[[126, 132, 135, 124, 120, 156], [130, 120, 119, 137, 132, 107], [129, 120, 114, 151, 119, 143]] → 114
[[111, 105, 132, 141, 132, 128], [120, 124, 145, 128, 139, 113]] → 111
[[125, 126, 148, 128, 128, 128], [129, 129, 128, 123, 125, 106]] → 123
[135, 125, 156, 137] → 135
[107, 126, 149, 105, 109, 113] → 107
[114, 151, 133, 119, 116, 132] → 116
[114, 143, 104, 138] → 114
[140, 119, 158, 118, 138, 115, 146] → 118
[153, 147, 123, 105, 117] → 117
[155, 131, 142, 129, 126] → 129
---
[139 138 134 126 130 152] -> 139, 152

[ 98 156 146 110 113] -> 98, 113

[[108 144 107 151 143]
 [135 138 149 108 120]
 [144 107 115 123 112]] -> 108, 112

[[136 124 141 114 134]
 [142 124 110 150 121]] -> 136, 121

[140 112 136 118 151 134 124] -> 140, 124

[129 154 126 146 118 132 136] -> 129, 136
---
[[119 129 114 106 131 132 110]
 [115 137 122 118 134 132 118]] Out: 132

[[152 138 123 123]
 [134 123 114 114]] Out: 114

[[134 145 140 103 103 143 120]
 [153 141 133 140 128 130 137]] Out: 130

[[115 100 136 105 111 131 104]
 [117 104 139 113 129 128 128]] Out: 128

[[124 141 122 118]
 [117 140 137 106]] Out: 137

[[117 132 127 132 137]
 [157 129 144 126 145]] Out: 126
---
[[128 130 153 132]
 [128 128 123 127]] yields 127

[[130 156 138 120 115 136 108]
 [112 118 142 128 132 129 146]] yields 146

[[123 101 120 112]
 [122 146 122 129]] yields 129

[[150 127 126 125 126]
 [129 135 114 119 133]] yields 133

[[105 143 153 112]
 [112 127 109 123]] yields 123

[[138 145 128 128 150]
 [152 140 129 131 128]] yields 128

[[138 106 136 133 125 124 124]
 [135 134 126 129 124 151 142]] yields 142
---
[103 155 142 115 114] out 142

[[135 148 146 135 137]
 [150 114 137 148 151]
 [139 103 115 138 140]] out 137

[155 135 103 125 148] out 103

[134 120 152 125 129] out 152

[118 153 112 139 138] out 112

[134 114 131 138 117 127 103] out 138
---
[136 141 107 150 111 129 137] => 137, 136

[[115 133 107 107]
 [113 133 131 116]] => 107, 113

[107 127 140 104 117 142] => 142, 107

[147  99 156 134] => 134, 147

[114 129 126 105 129] => 129, 114

[[104 117 155 122 109 140]
 [104 117 152 122 109 140]] => 140, 104
---
[[126 142 143 118]
 [100 151 107 154]] >> 154

[[135 143 156 109 122 154]
 [150 117 111 146 116 113]] >> 113

[[118 134 109 138]
 [125 122  99 124]] >> 124

[[122 131 127 124 124 132 122]
 [105 130 117 128 127 129 111]] >> 111

[[136 131 121 128 128 123]
 [135 157 115 139 120 123]] >> 123

[[122 107 119 121 149]
 [148 102 141 104 143]] >> 143

[[144 119 106 135 133 116 114]
 [137 122 117 133 129 122 121]] >> 121

[[119 118 106 114 117 123 135]
 [129 141 140 116 142 130 125]] >> 125
---
[[107 130 138 141 133]
 [148 101 119 131 129]
 [140 121 115 119 153]] gives 115

[[113 129 106 138 131 122 139]
 [131 137 138 111 118 119 123]
 [131 132 128 123 116 120 126]] gives 128

[[117 153 120 139 137]
 [140 126 124 113 120]
 [120 121 145 128 120]] gives 145

[[143 124 115 145 124 142]
 [123 111 115 125 140 119]
 [104 133 150 134 111 132]] gives 150

[[132 115 124 145 145 117 113]
 [144 132 129 129 115 132 125]
 [130 120 115 121 110 101 131]] gives 115

[[140 132 113 132 109]
 [114 150 139 100 145]
 [122 137 139 120 134]] gives 139

[[122 144 119 103 128 135 157]
 [120 128 131  99 141 123 153]
 [118 140 114 114 119 121 153]] gives 114
---
[[128 121 123 131 120  99 127 122]
 [143 125 125 126 132 133 127 124]
 [119 135 132 144 137 122 120 143]
 [142 127 138 148 149 136 143 143]
 [138 134 122 130 140 125 137 124]
 [109 139 127 134 133 135 111 142]
 [125 137 119 131 142 124 129 132]] Answer: 109

[[134 148 128 125 123 117 111 131 127 128 137]
 [122 139 137 139 115 130 129 126 120 127 109]
 [112 123 107 140 151 117 125 123 109 112 115]
 [136 112 121 123 116 136 144 122 122 105 126]
 [132 130 132 106 143 116 130 138 136 145 142]
 [148 122 116 143 122 147 143 128 138 137 142]
 [112 129 133 134 120 137 112 125 136 129 117]
 [139 130 137 109 134 116 137 140 118 131 137]] Answer: 112

[[118 133 117 140 124 149 132 126 135]
 [119 121 127 108 138 125 116 136 112]
 [139 126 136 142 117 142 135 116 137]
 [129 103 146 132 134 116 121 138 128]
 [131 126 134 118 133 120 127 132 126]
 [147 132 136 128 120 140 138 110 133]
 [143 132 139 109 131 131 133 122 129]
 [138 113 139 125 130 128 132 125 128]
 [112 123 118 133 133 117 121 140 123]] Answer: 138

[[118 120 127 123 141 146 122 116 121 125 143 125 150 137]
 [124 123 129 126 123 123 139 130 138 132 128 140 129 127]
 [129 135 125 128 118 124 129 140 125 125 131 117 127 124]
 [124 121 126 122 134 139 120 127 124 132 131 127 119 135]
 [122 127 128 126 121 133 137 137 125 127 133 136 122 135]
 [143 115 134 120 119 132 132 122 134 132 132 141 113 142]] Answer: 122

[[126 126 137 106 130 141]
 [145 121 148 140 110 119]
 [143 107 112 137 122 144]
 [119 143 116 123 107 139]
 [117 135 121 141 122 138]
 [115 135 126 111 114 136]
 [111 115 121 124 107 130]
 [144 127 110 123 118 118]] Answer: 111

[[154 122 131 110 123 102 103 150 155 108 153]
 [110 113 121 106 147 123 106 137 135 141 141]
 [109 147 154 101 122 128 150 137 130 106 107]
 [101 117 129 106 156 122 125 141 134 125 103]
 [142 120 122 114 139 107 104 155 113 107 123]] Answer: 101
---
((100, 150, 133, 134), (99, 149, 126, 137), (100, 149, 126, 137)) gives 134
((125, 133, 131, 135, 133, 127, 121), (130, 122, 120, 129, 148, 102, 129), (114, 142, 131, 144, 134, 131, 116)) gives 121
((107, 120, 110, 108), (132, 125, 146, 124), (150, 144, 132, 136)) gives 108
((129, 132, 136, 135, 126), (144, 131, 136, 119, 129), (128, 143, 134, 149, 107)) gives 126
((113, 113, 110, 114), (116, 100, 135, 131), (112, 142, 113, 146)) gives 114
((142, 112, 131, 145, 134, 119), (126, 134, 125, 138, 149, 127), (127, 139, 122, 109, 126, 131)) gives 119
---
[103 110 142 110 124 120] -> 110
[127 104 129 133 141 129 121] -> 104
[130 150 108 143 136] -> 150
[129 118  99 122 153 104] -> 118
[112 105 133 146 120 122 107] -> 105
[112 128 109 150 113] -> 128
[135 138 104 152 121] -> 138
---
[[127 128 124 136 116 122 102]
 [137 151 123 135 125 128 137]] out 127, 137

[106 133 117 125 147 127 126] out 106, 126

[102 138 104 111 123 130 109] out 102, 109

[[133 123 131 127 126 130 128]
 [112 153 136 115 127 144 144]] out 133, 144

[102 131 129 122] out 102, 122

[125 113 103 123 105] out 125, 105
---
[[130 120 124 143]
 [133 152 127 126]
 [136 115 133 137]]
130, 137

[105 115 121 138 122 121 125]
105, 125

[[117 136 121 138 133 118 115]
 [136 113 142 109 136 153 131]
 [127 120 142 125 135 144 135]]
117, 135

[102 144 107 133 143]
102, 143

[153 120 144 101 116]
153, 116

[[132 115 116 116 125 118 143]
 [146 109 128 102 115 136 150]]
132, 150

[128 152 118 124 136 114]
128, 114

[113 135 152 118 124 142 132]
113, 132
---
Q: [130 131 117 134  98 100]
A: 134, 98

Q: [109 140 102 124]
A: 140, 102

Q:
[[138 123 112 133]
 [132 117 120 123]
 [101 122 113 134]]
A: 138, 101

Q: [129  98 148 134 121 150 133]
A: 150, 98

Q: [137  99 156 109 147 110]
A: 156, 99

Q:
[[142 119 119 154 124 155]
 [141 111 145 105 148 114]]
A: 155, 105

Q: [135 141 154 127]
A: 154, 127

Q: [134 128 125 152 135 127]
A: 152, 125

Q: [146 149 135 111  99]
A: 149, 99

Q: [111 141 119 144 128 112 107]
A: 144, 107
---
[154 137 109 142 104 126]: 109
[103 140 125 117 141 132]: 125
[115 106 146 124 126 120]: 146
[127 106 132 134 127 102]: 132
[130 153 151 126 137 119]: 151
[136 130 105 119 129 128]: 105
[138  99 127 153 111 117]: 127
[146 100 158 153 115 152]: 158
[ 99 109 123 126 129 152]: 123
---
[112 104 110 136 111 107] -> 111
[111 140 100 157] -> 100
[100 144 122 125] -> 122
[124 154 147 140 118 110] -> 118
[113 126 136 155 130 122] -> 130
[150 118 118 128 104 139 132] -> 139
[136 143 100 121 157 112] -> 157
